Each row is where one point has got to under a steady rotation. How many steps took it there?
The counts run from 0 to 313.
[157 120 156 164  80  91  75 129 136 157 102 119  75 107 129 111 162 141
 130 116  97 130 143  77 127 154 137 113 183  77 128 114 110 130  90 153
 139 110 144 143 144  90 175 115 140 107 125 145 155 159 118 108 109 128
 155 154 101 119 132 114 118  87  99 189 118 131  93  98 109 154 110 111
 151  89 109 164 135]
219
[155 171 157 138 111  95 109 131 122 189 106  81 121 106 103 145 142 123
 112 117  82 155 116 132 110 142 140 122 194 103 121 136 141 162 119 133
 119 124  80 106 152 129 133 154 186 119 141 140 131 131 161 202 104  92
 137 153 102  66  93 119  67 102  97 165 137 119 145 102 113 120 130 159
 133  95 131 143 132]
103
[134 163 181 141 107 135  65 129 109 176 109  96 131 112 108 163 132 155
 101 132 160 148  96 157 154 141 105 118 161 127 135 120 152 158 119 153
 138 149 147 112 154  96 127 160 178 121 115 139 139 145 144 135 119 108
 124 128 112 104  97 138  81 130 131 220 143 101 158  99  68 127  98 187
 126  86 140 143  92]
263
[129 134 117 149  87  82 115 128 127 173 109  73  87 119 130 135 148 153
 124  97  72 165 124 101 119 177  94 148 159 107 134 121 106 151 112 123
 119 106 131 126 120 120 139 126 150 143 119 162 141 143 139 160  65 143
 142 171 111  66  90 132  71 106 116 174 109 139 158 113 139 130 124 181
 137 110 120 127 142]
26
[155 154 185 116  83 132  97 120  94 176 132 104 110  80 118 129 137 145
  89 121 121 145 127 150 123 177 145 129 157 139 112 138 139 138 129 115
 129 127 150 120 147  66 110 161 176 115 124 130 174 129 147 144  84  91
 155 142 102 114 111 167  85 148 137 180  90 132 145 103  94 142  94 158
 128 118 156 126  79]
185
[142 137 149 130  97  78 161 143 136 141  79  82 113  88 137 109 180 160
 134 111 117 141  88  97 114 150 124  98 146 113 121 143 102 139 108 176
 159 132 137 143 164 107 152 157 157 134 116 144 149 119 183 160  92  92
 120 137 111 114  67 163  97 104 117 195 141 114 125  95 125 109 132 152
 104  88 144 141 166]
230
[136 155 157 134 106 118  92 139 117 178 122 139  93 128 118 127 194 134
 130 154 160 139 114 115 142 163  96  83 145  94 109  95 136 125 101 159
 156 108 149 123 142  76 121 160 172  98 101 142 152 156 132  91 110 101
 116 128 109 100 120 148  90 116 118 206 124  82 111  91 108 100 154 135
 139  88 119 160 128]
55
[163 130 148 144 112  83 132 126 143 163 120 128 114 140 120 125 168 137
 126 133 123 141 120 132 139 159 105 144 176 104 118 128 117 120 119 122
 166 104 150 157 174 111 156 122 196 136 153 179 146 182 142 143 123  80
 110 155  68  85  77 143  57 152  89 179 131 129 114  79  94 157 132 120
 151 121 107 171 128]
216
[173 155 178 110 103 110  88 104 114 149 112 106  99 113 146 146 156 119
  93 123 102 134 138 153 131 168 118 125 178 104 133 133 130 135 128 131
 124 113 126 118 138  64 153 127 193 120 124 143 176 134 117 169  89 122
  74 135  89  75 106 150  71 145 136 156 131 107 159 125 103 136 118 173
 165 151  94 191  92]
8
[162 120 168 129  66 106  85 107 135 165  91  83 112  81 143 130 115 163
 115 111 105 129 136 106 129 165 126 165 184 128 119 138 142 141 128 148
 103 136 141 116 148  82 144 148 153 135 132 126 158 152 122 134 112 130
 153 150  61  93 127 150 129  94 118 177 105 133 105 133  86 163  93 148
 169  85 166 118  99]
99
[152 108 145 120 102 137  91 135 143 181  75  72  77 104 111 110 145 123
 113 139  86 149  94  87 122 156 142 103 183  66  68 138 154 132 107 128
 168 104 118 113 139 123 162 141 134 146 115 143 176 138 114 164  82 122
  91 157  88 105 110 120  76 116 108 175 143 134 135 139 119 152 129 103
 149 107 101 161 141]
205
[139 141 122 173 109 125 115 147 160 150 139 152  98 132 111 143 184 162
 125 146 141 143 138 146 123 144 109 125 143 130 135 111 135 147  81 128
 180 104 122 158 106  94 140 119 207 116  99 182 137 162 128 133  99 134
  86 147 115  92 115 131  74 117 101 202 134 126 118  98 119 112 137 129
 137  83 102 170 147]
256
[143 131 123 186  97 134 110 130 126 180 114 129 103 103  76 109 130 172
 130 158 103 115 160 114 130 146 132 144 194 138 137 133 116 143  81 115
 130 120 127 112 160 124 145 128 179 108 101 168 130 159 124 110 106 123
 116 143  94  96 123 102  85 106  92 216 122 142  79 114  89 142 126 124
 119  88 128 127 124]
179
[159 120  96 126  74  73 106  90 112 170  83  91 115 141 138 142 131 142
 119  96  76 157 109 111 139 174 119 123 174 116 127 151 129 126 140 163
 124 135 147 157 153  88 169 135 166 130 116 139 158 130 145 151  60 128
 120 134  98  98  86 124  90 120 132 197  86 132 141 128  92 155 114 157
 161 134 116 150 134]
227
[118 147 128 121 109 157  91 168 112 151 127 130 101 110  99 120 177 135
 110 136 125 150  92 151 135 150 132  89 149 108 126 138 150 139  99 156
 182  85 152 152 112  62 152 137 162 112  78 163 156 126 141 150  91 123
  76 116 142 115  93 141  81 139 120 179 112 103 149 127 132 112 155 112
 123 105 105 210 137]
247
[116 158 147 119  80 129  91 115  97 160 123 114  97 106 132 138 164 150
 107 130 109 154 159 129 142 183 124 120 153 117 134 112 134 132  97 143
 137 125 153 111 104  47 102 161 174 130 101 139 142 162 114 102  73 113
 137 136 116  90 132 169  83 124 133 185 113 111 142 115 109 109 122 186
 142 132 126 129 115]
273
[139 169 184 126  96  98 118 130 145 142 117  97 104  81 139 149 160 146
 138 131 106 144 132 121 156 140 142 128 165  95 112 119 145 146 125 149
 177 129 116 125 113  96 129 138 205 131 146 137 169 148 123 151 105  82
 115 160  98  95 109 169  76 135  90 189 171 117 106 106 121 126  82 128
 129  91 125 158 119]
295
[122 165 127 130 110 149  52 156 131 178 125 111 116 126  98 142 147 126
 105 132 123 169 111 142 128 162 107 102 155 102 132 119 200 142 127 152
 166 120 149  96 101  76 140 144 161 110  68 169 124 153 124 136 118 154
  83 142 117  76 139 138  68 135 123 189 139 112 169 121 124 119 153 144
 148  99 115 170 114]
159
[160 143 164 121  99 128 107 138 127 149 105 116 121  99 114 108 136 153
 108 153 158 100 119 149 141 137 142 123 142 118 104 131 151 121  91 156
 171 120 179 128 153  75 128 169 184 138 112 145 158 151 126  90 107 113
  71 124  83 108 109 175 136 141 131 184 129  85  98 126  90 118 124 124
 141  98 126 174 121]
174
[153 127 161 143  75  59 115  99 140 131  78  74 117 114 154 126 154 151
 130 111 104 119 138  93 126 173 127 146 178 111 121 127 110 142 105 163
 149 131 129 134 168 102 159 139 176 141 146 134 166 133 142 128 102 122
 113 159  81 100 101 155 128 104 115 193 135 121  99 124 121 166  81 159
 144  85 133 128 129]
12
[125 146 137 131 101 142 117 164 114 152 137 123 126 101 134 114 165 152
 112 119 132 142  97 157 119 131 132 116 119 131 131 145 143 137 128 145
 176 103 188 143 127  50 148 158 178 120  94 162 155 107 141 163  88 108
  94 131 140 129  76 170  72 166 124 186 111 120 145 116 125 134 134 117
 114 124 132 202 119]
248
[150 121 126 161 108 107 116 160 133 139  74  82 131 111 128 123 112 156
 119  96  98 119  87 139 122 127 146 127 166 122 153 155 116 149 126 131
 148 101 155 139 167 121 171 150 174 132 119 170 162  95 177 172 118 142
  84 129 111 110  62 130  96 112 120 181 136 112 141 132 107 155 124 133
 128  88 125 178 129]
125
[163 145 172 137  66  96  91 114 119 159 118  91 129  84 124 125 129 141
 118 108 111 119 131 133 136 168 136 162 184 130 131 145 135 129 126 135
 131 141 159 127 180  74 140 144 170 138 138 136 173 148 137 145 109 101
 155 144  85 111 116 163  97 128 113 178 103 125 102 104  77 176  96 137
 159 100 167 145  95]
98
[163 153 180 133  83 147  91 145  89 176 152 119 118  69 107 109 156 150
 100 141 121 134 131 161 113 150 140 120 158 129 106 162 146 133 115 128
 139 118 150 129 153  54 121 168 180 112 100 106 164 142 148 153  95  63
 132 140 107 132 105 156  81 134 135 161  87 131 124 107  86 129 140 122
 119 103 156 164 106]
184
[134 145 160 160  86 107  81 135 136 149 121  95  75  63 131 123 133 153
 105 123  72 142 140  97 127 148 159 133 169 103 131 130 121 158  93 128
 145 115 128 105 115 117 149 123 138 118 121 144 182 124 121 167  82 129
 138 169 100 127 111 115 108 104 108 189 133 155 120 116 110 148  63 131
 139  70 127 147 119]
3
[135 121 120 110  99 148 101 115 160 168 102 111 125 115 116 128 156 148
 133 129 109 154 114  84 144 149 137 119 172  96  97 115 160 144  98 175
 184 113 145 138 116 127 124 157 182 129 107 156 144 182 128 102  94 126
 112 154 113  96 118 150 108 108  96 215 150 140  89 155  93 147 107 101
 145  45 130 141 134]
77
[175 147 165 120 106 117 102 129 107 167  94 113 133 106 109 126 135 138
 111 140 132 142  87 144 139 120 123 144 193 114 120 168 131 136 149 110
 141 126 137 143 191 110 154 142 211 129 145 137 155 155 153 151 135  85
 106 134  86 102  80 126  73 136 108 160 118 115 128 116  86 160 119 123
 141 111 124 180 111]
303
[136 125 119 125  80  99  77 136 133 136 108 102 109  95 150 115 146 161
  93 100 115 147 119 139 142 163 113 136 133 117 126 120 143 143 112 156
 184 127 190 148 112  62 145 132 150 135  94 154 176 129 117 131  64 161
 123 142 110  99 105 172  94 151 148 195 103 125 153 132 104 156  90 154
 156 121 130 159 104]
250
[137 127 122 158  94  73 112 102 141 165  80 115 106 116 136 114 180 146
 113 129 123 128 112 120 144 184 112  80 150 134  98 109 151 136 100 171
 173 141 113 120 155  97 151 137 152  95  86 138 146 115 142 122  86 121
 109 162  85 120 110 132  84 133 145 220 167 113  97 104 125 134 122 156
 116 126 140 111 144]
53
[137 149 125 182  87 124 108 145 146 145 172 162 111 117 105 111 176 168
 133 156 134 122 150 142 145 151 136 130 153 139 151 120 132 129  88 131
 175 120 134 151 138  83 150 115 205  93  81 179 143 156 137 126 105 122
 107 149 109 112 106 129  58 150 104 205 128 139  85  94 106 146 135 116
 129  92 133 162 136]
257
[112 143 137 166  99 127 115 184 125 151 115 105 123  82  97 114 167 145
 142 126 115 123 111 124 122 165 121  91 141 128 129 116 182 133 101 151
 175 117 142  66 153  86 147 175 146 105  76 163 138 130 146 127 121 140
 110 143 110  96 125 143  82 105 113 209 159 115 111 107 150 124 156 101
 124  99 166 116 133]
157
[103 150 150 153 114  92 138 161 124 175  94  85 113 103 129 126 148 145
 127  84  93 170 110 130 102 159  98 161 148 111 132 141 105 154 127 120
 137 109 149 126 151 115 132 152 156 147 136 178 133 132 170 173 102 119
 152 162  91  90  88 154  63 115 102 180 103 134 155 102 110 131 131 183
 131  95 132 136 129]
25
[135 137 165 140 112 140  86 176 103 138  86 121  98 108 119 148 143 146
 116 121 133 129  96 143 140 119 113 111 134  90 132 128 127 142  97 154
 165 103 174 119 147  92 166 149 137 113 106 159 160 124 144 105 102 133
  87 104 103 115  82 138 113 107 121 199 128  79 154 132  86 104 132 170
 138  86  94 184 121]
46
[126 129 109 135  77 131 133 117 128 164 117 107 162 102 118 133 147 141
 136 131  99 142 120 111 145 151 107 142 169 135 129 153 152 124 123 129
 164 140 168 132 156  95 130 160 181 149 111 157 127 166 119 113  91 122
 111 145  80  75 101 144  62 148 100 214 131 154  83 148 105 178 119 107
 131 133 158 111 108]
75
[166 152 194 146 116 119  98 164 105 133 100 103  80  87 101 120 132 143
 116 142  98 120 129 154 119 138 152 117 162 116 125 159 135 147 115 113
 145  92 118  72 163  95 168 161 173 129 102 144 179 105 151 169 102 102
  73 119  87  99  96 135  94 120 118 162 126  97 129 109 115 116 133 139
 114 114 122 182 123]
6
[160 146 122 124  98 121 107 117 137 195  85  84 154 121  99 126 127 154
  97 124 130 162  74 167 106 173 114 114 165 143  99 127 171 155 126 171
 141 138 137 108 166 110 137 153 168 135  77 153 126 127 168 167 102 134
 102 148  95  97  91 131  82 132 131 210 128 122 151 116 116 144 143 153
 126  85 142 130 109]
62
[146 151 164 155 101 130  89 163 154 122 136 139  68  76 131 119 167 153
 123 142 119 134 184 124 129 157 153 145 159 100 135 122 122 141  68 118
 153  98 146 127 128  59 142 133 188 126 125 153 174 160 109 120 112 118
 121 161  85  97 127 166 101 117 109 157 126 117  97 100 127 132 120 127
 145  84 126 167 117]
297
[127 180 145 115  94 129 117 146 129 156 122  97 132  91 114 130 145 153
 109 114 129 134 129 166 117 162 129 121 137 145 134 141 180 146 111 157
 164 123 140  86 125  67 112 193 188 127 103 148 136 122 142 156  87 148
  68 141 109  76 118 177  85 142 124 178 151 105 154 116 153 103 145 162
 124 117 156 134 101]
71
